Small tables with named rows and columns. After each table, cells are looked up by row and column.

vesan:
,perumiz,bisil,dis,gevizek,vilafit,luz,mozuk,ter,meponef
gopozit,2809,5658,3910,9105,6222,6287,3035,3476,4686
budevor,3084,5286,4325,8652,7847,7321,2421,2481,4903
vobidoz,7905,7431,8206,4471,4189,5702,9228,9050,8732
gegano,7755,9472,6604,5530,4207,4089,8520,8415,6937
rative,4085,4811,4913,8368,4476,6370,4603,5612,8011
getoto,6451,4797,6923,5864,7906,9083,4992,5068,6136
zakuza,8086,7241,8283,4567,3376,4641,9452,8998,8858
busuku,7300,8868,6943,5672,3536,3378,8806,8585,7123
sile,4701,4590,6111,7213,6078,7630,4653,5175,7742
tum,7200,5762,7929,5631,9308,9438,5664,5444,5834
vam,3717,9109,2472,9502,5312,2083,5373,5233,4327
varovib,3205,7285,3243,9570,6575,4527,4175,3946,4549
zad,8707,5731,9009,4108,6616,8306,8032,8014,7927
gasi,4044,4114,5513,7825,5867,7220,4640,4875,7364

vam, meponef => 4327
sile, bisil => 4590
varovib, vilafit => 6575
gopozit, meponef => 4686
gopozit, gevizek => 9105
sile, vilafit => 6078

pul:
fields: pibog, gugikim, tev, gov, zom, dopudo, fugufad, fes, bub
lif: [156, 110, 105, 32, 108, 119, 143, 62, 150]
datibef: [109, 147, 145, 207, 134, 149, 109, 203, 120]
tebepib: [119, 167, 156, 31, 110, 132, 73, 155, 163]
ril: [144, 138, 136, 44, 141, 151, 100, 103, 148]
fikirun: [143, 93, 115, 65, 93, 106, 175, 76, 141]
zote: [136, 84, 104, 82, 98, 95, 170, 57, 125]
giba: [135, 91, 106, 157, 132, 128, 169, 84, 107]

gov of fikirun = 65
fes of fikirun = 76
dopudo of fikirun = 106
pibog of lif = 156
dopudo of datibef = 149
tev of zote = 104
pibog of ril = 144
bub of giba = 107
bub of zote = 125
dopudo of zote = 95
fugufad of zote = 170
zom of fikirun = 93
dopudo of lif = 119
bub of datibef = 120
fugufad of ril = 100
bub of tebepib = 163

Table tebezas
	vuz	bor
suf	63.433	12.130
nadu	59.047	59.766
rilanab	50.501	91.865
pip	52.579	32.194

What is the bor of suf in tebezas?
12.130
What is the vuz of nadu in tebezas?
59.047
What is the bor of pip in tebezas?
32.194
What is the vuz of suf in tebezas?
63.433
What is the bor of nadu in tebezas?
59.766
What is the bor of rilanab in tebezas?
91.865

zaf:
,bomini,viku,tifomin,kope,segadud,muk,dabale,sakodes,sizape,botezor
simamuf,207,134,171,124,68,77,183,150,194,196
kemuse,201,124,160,113,56,64,187,148,193,195
bubofe,161,194,175,165,139,176,110,136,154,169
nuvazag,115,144,120,133,109,174,69,77,174,161
gid,129,121,131,82,108,92,146,103,129,63
perado,144,107,128,112,111,88,162,144,127,125
sav,176,204,192,168,136,181,115,131,166,169

What is the tifomin of sav in zaf? 192
What is the viku of simamuf in zaf? 134
What is the dabale of perado in zaf? 162
What is the bomini of kemuse in zaf? 201
What is the sakodes of bubofe in zaf? 136
What is the bomini of gid in zaf? 129
What is the sakodes of gid in zaf? 103
What is the viku of kemuse in zaf? 124
What is the segadud of sav in zaf? 136

gevosa =
|  | ketokal | ter | rolimop | tubusef | zipemam | gukugig |
|---|---|---|---|---|---|---|
| gofo | 80 | 57 | 114 | 74 | 129 | 187 |
| darav | 126 | 196 | 183 | 110 | 129 | 187 |
| gen | 154 | 60 | 3 | 103 | 46 | 60 |
| gedusur | 105 | 106 | 107 | 218 | 75 | 139 |
| kavura | 134 | 236 | 144 | 175 | 72 | 107 |
| roligen | 143 | 185 | 156 | 87 | 156 | 187 |
| vor | 104 | 86 | 136 | 17 | 167 | 176 |
| vodol | 193 | 112 | 93 | 35 | 177 | 110 |

gen, ketokal => 154
roligen, tubusef => 87
gedusur, ter => 106
roligen, ter => 185
kavura, tubusef => 175
roligen, rolimop => 156
gofo, rolimop => 114
vor, ter => 86
gen, ter => 60
vodol, rolimop => 93
gedusur, zipemam => 75
vodol, tubusef => 35
vor, rolimop => 136
kavura, gukugig => 107
roligen, ketokal => 143
gofo, zipemam => 129
kavura, ketokal => 134
gofo, ketokal => 80
kavura, rolimop => 144
roligen, zipemam => 156

Table nefi
	vukezod	zigo	vasesi	letemiv	bivi	beb	fuzega	vip
rop	-559	-407	-314	281	135	-285	-933	-273
nev	-160	-44	-456	-89	-226	-201	-239	-765
giteku	-577	-552	-222	187	146	-254	-870	39
rened	93	117	-126	-637	-589	-247	381	-331
rufabor	-299	466	235	-331	-468	-577	50	-491
gavag	-460	-131	212	-195	-219	-410	-290	108
mizeto	-416	-621	-572	264	177	-124	-972	-251
zul	-466	-676	-543	266	169	-99	-944	-246
gog	-361	-830	-445	-11	102	-47	-710	244
tonilas	22	191	-36	-624	-644	-238	544	-510
mefonu	-284	-300	131	-385	-292	-250	-51	251

vasesi of mizeto: -572
fuzega of rufabor: 50
bivi of zul: 169
vip of gavag: 108
vip of zul: -246
letemiv of mizeto: 264
vukezod of nev: -160
beb of zul: -99
fuzega of giteku: -870
zigo of nev: -44

pim
|  | sipazo | mumuliv | melup |
|---|---|---|---|
| zedobil | 25 | 269 | 740 |
| makopo | 268 | 216 | 688 |
| von | 330 | 558 | 652 |
| ruril | 320 | 431 | 627 |
| zagum | 849 | 371 | 607 |

What is the sipazo of von in pim?
330
What is the mumuliv of ruril in pim?
431
What is the mumuliv of zedobil in pim?
269
What is the melup of zagum in pim?
607
What is the mumuliv of von in pim?
558
What is the sipazo of makopo in pim?
268
What is the melup of ruril in pim?
627
What is the melup of von in pim?
652
What is the mumuliv of zagum in pim?
371
What is the melup of makopo in pim?
688
What is the sipazo of zedobil in pim?
25
What is the mumuliv of makopo in pim?
216
What is the sipazo of ruril in pim?
320
What is the melup of zedobil in pim?
740
What is the sipazo of zagum in pim?
849
Row with the largest sipazo: zagum

